In the data rows, 128 means zero.
Here is a table of points, one per row:
[148  81 140 169 109 141 122 132  95 191 130 100 105 112 146  90 191 169  99 111 109 199 158 125  59 138 106 127 129  93 148 119 100 108]
[101 157 112 231 120 223 107 175 107 182  85 126  97 132 124 143 137 157 143  88 167  97  99 139 128  94 212 127 155 133 124 120 141 124]
[ 87 134 160  89 152 137 185 121  93  86 161 133 184 128 128 133 135 147 139  88 112 119  98 118 144  89 132 137 113 142 113  70 122 149]
[104 104 167  94 159 103 119 105 122 116 128 157 118 134 128 138 100 125 129 155 109 132 121 144  99  98 112 101 128 151 121 100 173 116]
[183  81 254  95 108  66 178 148 112 246  87 108 102 203 154  91 207 103 109  95 164  98 215 104 201 149 255  98 166 103 165 103 137 104]
[100 173  95 134 157 125 107 124 120 161 163 110 141 203 255 129 128 125 112 152 218 138 126 112 126 160 107 104  88 132 113 139 117 108]
[100 115 182 123 124 147 111 126 120 113 147  67 103  88 165 143 104 128  73 102  98 121 119 125 127  97 114 190  86 127 127 128 137 127]
[162 145 148 107 136 140 107 129 129 118 177 153  99  86 101  98 126 140 137 140 131 111 113 176 111 138 149 152  85 146 113 135 104 105]
[131 138  71  91 103 151  83 132 107 154 137  90  92 160 117 127 190 144  88  92 195  80 140 103 123 164  99  95  80 126 133 109 134 142]
[104 121 111 134 130 155 117 141 100 159 154 112 133 144 136 133 106  96 119  88 145 158 134 155 115  58 101 127 172  74 120 132  78  75]
[130 107 144 170  92 163 116 111 138 117  80 135 114 163  95 144 158  78 112 122  95 169 111 102 153 102 105 136 101 136 111 152 165 157]
[132 148  98 111 154 109  88 106 105 131 138  94 158 143 118 138 136 141  89 153 153 149 121  81 122 170 104  96 144  74 132 127 120 222]
[157 104  78  84 160 106 194 140 119 119  91 104 137  89 142 148 184 158 115 172 131 150  85 134 143 106 141 121 150 149 119 142 161  93]
[183 110 110 150  92 120 159  98 126 120 130 153 114  91 111 123 112 166 105 147 124 149 143 101  88 213 147 133 128  90 125 208  94 117]
[255 156 141 114 149 184 144 126 125 118 142 124 119 158 150 125  90  94 120 109  99 116 112 133 148 104  99 158 107 120 121 126 153 135]
[115 136 170 155  94 113  80 117 113 120  90 179 131  93 134 143 105 152 130 117 113 145  98  64  89 124 107  80  92 120 127 148 168 112]
[113 155 111 142 153 169  96 133 120 109 129 102  87 175 110  58 106 102 194 193  84  86 151 112 123 180 167  99 130  88 136  82 108 101]
[118 113 131  95 157 106 100 115 127 132 142 118 159 107 124 124  80 115 155 128 255 148 128 169 139 143 124 126 131 152 126 160  98 224]
[139 196 242 110 111 115 113 126 105 100 225 126 122 153 120 235 255 108 224 108  96 101 165 225  96 122 107  97 166 102  93 255 119 189]
[110 108 104 129 138 159  91 133 114 171 165 105  86 135 112 164 106 113 201 157  87 121  86  86 135 185 181  97 145 138 126  80  93 110]
[106  97 128 152 116 149 152 112 128 100 197 125 140 101 129 103 114 110 180 146 122 116 121 138  91 146 133 103 180 134 118 102 113 137]
[115 124 141 140 118 118 131 255 127 118 113 127 163 142 128 120 102 124 108 145 136 128 132 116 111 145 104 114 143 142 115 143 117 157]
[106 147 113 108 164 130 128 143 120 115 168 116 141 156 111 131 112 138 161 141 143 119 120 130 102 140 101 179 148 103 255 156 127 145]
[133  92 101 190  98 125 136 117 127 121 123 147 167 123 175 138 117 115 138 126 106 123 109 116 111 140  99  73 141 126 142 134 147 120]
[103  92 135 104 125 150 124 124 131 125  89  84 130 134 126 132 102  93 147 133 108 138 131 168 103 123 105 130 144 128 126 118  83 115]
[120 120 112  85  99 115 127 140 123  86 111 107  90  92 119 109 135 159  93 145 130 125 125 129 142 143 101 103 152  93 126 141  92 156]
[127 108 131 193  91  75  94 105 130 160 110 120 126 107 139 106 134 100 117 137 158  97 119 106 153 105  89 143 182 155 111 106 181 144]
[ 96 127 158  90 176 110 129 107 135 114  85 115 160  99 113  94 108  80 162 116 148 118 110 131  73 158 104 112 189 122 103 134 107 127]
[162  92 111 107 172 109 116 138 127 141 157 210  98 122 108 141 123 163 114 138 124 115 120  84 133  83 110 157 119 179 120 148  95 113]
[163 110 133 102 155 101 127 131 123 107  88 146 102  98 173 136  99 126 145 153 142 140 110  93  98  90 156 169 130 148 128 127 123 182]
[144 152 130 157 114 107 156 123 125  84  76 136 119  90 117 143 123 141 101 145 132 123 127 177 165 131 110  99 102 117 143 112 107 113]
[195  96 107 122 197 122 158 115 127  91  86 139 137 171 130 143 111 172 152  53 137 156 132 147 117 120 130 183 124 143 106 115 178 108]
[112 226  95 127 142 143  98 132 106 166 131 117 103 146 120 170 151  98 114 114 119 113 168  90 106 157 125 112 255 124 156 104 119  89]
[108  92 106 120 172 111 112 135 129 100 136 134 103 150 124 139 133 109 141 140 105 152 116  93 159  90 128 145 119 131 107 138 162 105]
[156 108 141 131  75 116 141 120 120 141  95 136 125 113 104 166 118  99 152 229 143 138 122 145 136 101 106 168 102  54 107 113 195  94]
[115 136 163  98 106 137 136 122 121 131  90 255 100 163 121 120 121 137 115  98  93 173 116 151  82 185  99 155 108 109 116 101  86 161]
[129  97 166 152 111 162 140 122 134  84 142 153 100  89 161  80 255  94  98 134 200 103 166  80 153 126 107 157 106 147 135  94 127 151]
[115 130 104 142 115 109 150 109 117 138 120  95 165 224  96  68 132 153 105 147  98 172 131 130 140 114 125 126 116 158 133 172  96 192]
[137 109 129 129  97 133 131 115 250 136 150 104 119  90 128 138 129  93 133  88 115 148 118 100 114 138 184 109 111 141 140 119 114 104]
[149 120 110 108 123 127  77 130 123 104  73 144 185  93 146 108 233 139 184 140 143 138 102 130 123 127 133 131  98 136 125 127 134 110]
[149 115 137 140  99 152 120 133 255 134 190 116 172 141 128 127 144 157 109 134 111 112 140 110 115 144 126 120 139  87 125 105 114 152]
[101 103 121 165  94 123 105 152 115 169 111  95 127 180 111 125 133 155 124 104 150 102 105 157 117 123 118 167  83 128 120 116  97  98]
[126 108  86 105 172 110 118 129 133 109 123 158 143  92 115 145 102 152 138 144 104 155 255 130 140  94 126  99  99 149 118 104 162 139]
[106 219 105 123 150 115 145 118  95 207 128 113 165  67 111  97 163 140  98 127  96 136 153  95 150 134 140 198 113  91 151 141  88 117]
[125 155 130  94 114 119 131 106  98 123 174 104 166 143 108  80  87 157  80 105 134  78 155  89  90 115 123 150 169  89 120 200 118  91]
[100 209  99 113  89 255  98 113 105 133  81 142 118 165 118 154  92 129 140 143 120 112 162 105 145 115 255  97 141 101 128 145 147 126]
[125  97  84 170 183  76 119 110 110  95 137 156 129 126 120 170 154  89  92 142 140 120 116 173 116 118 195 147 101  78 108 105 190 109]
[142 107 120 151 134 117  98 131 133 149 170  90 173 100 115 118 125 131 124 127 113 177  99 141 157  92 149 100  87 107 132 124 176 116]
[122 120 109 155 116 120 129 124 121 134 166 102 190 196 114 127 148 127  75 153 124 132 128 153 139 119 149 156 136 176 120 133 104 128]
[ 93  88 161 105  93 144 142 135 116 108 115 162 161  99 152 166 118 165  98 156  80  93 130 133 157 156 101 125 135 149 130 132 144 140]
[ 92 156 128  98 144 115 131 122 255 113 102 117 124 107 146 151 129 154 108 118 104 117 114 139 135 122 126 160 149 114 124 135 103 123]
[166 155 128  84  56  71 160 113 113  94 157 106 134 148 113 139 101 106 126  91  98 148  99 143  98 114 132 156  95 160 128  92 154 118]
[103  96 116  97 148  95 117 133 139 132 113 114 105 100 125 119  98  95 191  63  96 127 124 144 158 150 105  86  79 156 130 149 126 177]
[157 132 136 127  99 151 118 134 113 124 115 122 134 105 106 149 121 101 130 129 145 147 119 149 128 108 144 157 151 177 134 111  89  96]
[110 139 126 161  89 114 149 127 110 109 160 102  79 116 117 104 101 160 131 121 130 117 137 126 132  98 130 104 152  72 122 123  90 125]
[118 138 187 123  89 133 106 108 147 129 105 175 102 100 124 124  87 200  95 161 213 124 115 152 128 114 121 104 112 170 142 115 200  86]
[110 119 115 128 109  69 116 149 115 116 123  90  96 154  98 162 103 143 196  96 130 123 112  99 152 168 106 118 157 156 120 142 108  92]
[151 127 145 184 119 125 156 102 141 159 105  86 145 116 110 151  90 138 182 154 139  87 126 107 110 127 106 179 101 148  91 136 108 175]
[121 124 131 172 170 150 183 112 121 129 149  83 108 120 140 122 120 187  91 110  91 156 112 179 132 117 112  97 182 150 110 115 192 159]
[131 171  92  89 163 173 213 128 123 255 127 115 123  84 108 108 145 122 119  99  99 107  96 168 134 100  78  89 121 139 119 112 154 126]
[111 157 110 169  88 126 130 101 136 120 128 144 138 114 115  72 139 121 139  94 132 101 143 100  94 129 121 127  87 147 127 112 164 141]
These points spread out most along one direction. Take the direction at right angles to it along which they spread out most. Go by this last direction. How far along it is each point below, from 0 to 99? 50 is the average, and the first point above lies past it. One standard deviation of the points above along it is 16.
[ 95 107 124 104 161 101 157 139 122 121 109 203  85 172 131 123 119 118 152 196  95 127 126 162 132 113 128 180 109 156 111 121 180 103] 59
[ 97  98  81  89 136  93 125 127 114 102 129 179  78 108 150 126 121 109 119 136 139 106 101 138 130  93 161 169 125  84 120 117 154 155] 57
[126 142 126 116 124 109 138 111 115  95 131 110 136 130 151 142 132 178 106 153  91 129 128 124 142 106 132 103  87 174 132  95  99 140] 51
[145 103 149 143  93 119 107 131 115 116 116 109 188  88 138 144  99 119 142  80  90 133 138 135 155 195 118 188 165 128 135 126 101 128] 39
[116 136  96 107 163  98  90  99 127 114 100 159 153 127 124 102 123 131 127 129  98  68 139 124 151 110 104  88 185 157 137 141 103 158] 37
[119 145 140 162 226 144 132 111 145  85 106 114 135 169  92 144 111  83 129 126 136 115 134  81 101 173 131  82  67 133 129 141 101  79] 47
[128 169 137  96 171 122 104 126 144 122 130 151 133 174  98 113 121 170 117 162 105 182 115 151 180  99 110 130 136 111 113 121 124  94] 48
[171 114  88 108 151  98 134 129 128 122 114 179 120 117 100 145 113  83  68 148 118  96 110 150 161 133 135  70 115 127 130 148  98 153] 50
[ 93 214  87 188  91 186 163 136 128 109 146 136 114  96 130  92 119 106 149  85 139 158 139 145 151 118 156 153 117 143 131 130 171 102] 61
[ 84  90 166  98 121 170 142 113 106 125 163 106 125  93 105 130 100  95 144 138 153 153 110 135 144 222 131 159 116 155 107 169 143 103] 39
[144 107 180 165  98 141 160 110 135 122 153 150 142 172 127 136 137  91 125 103 212 152 126 115 164  99  94  88 128 117 115  98  88 125] 55
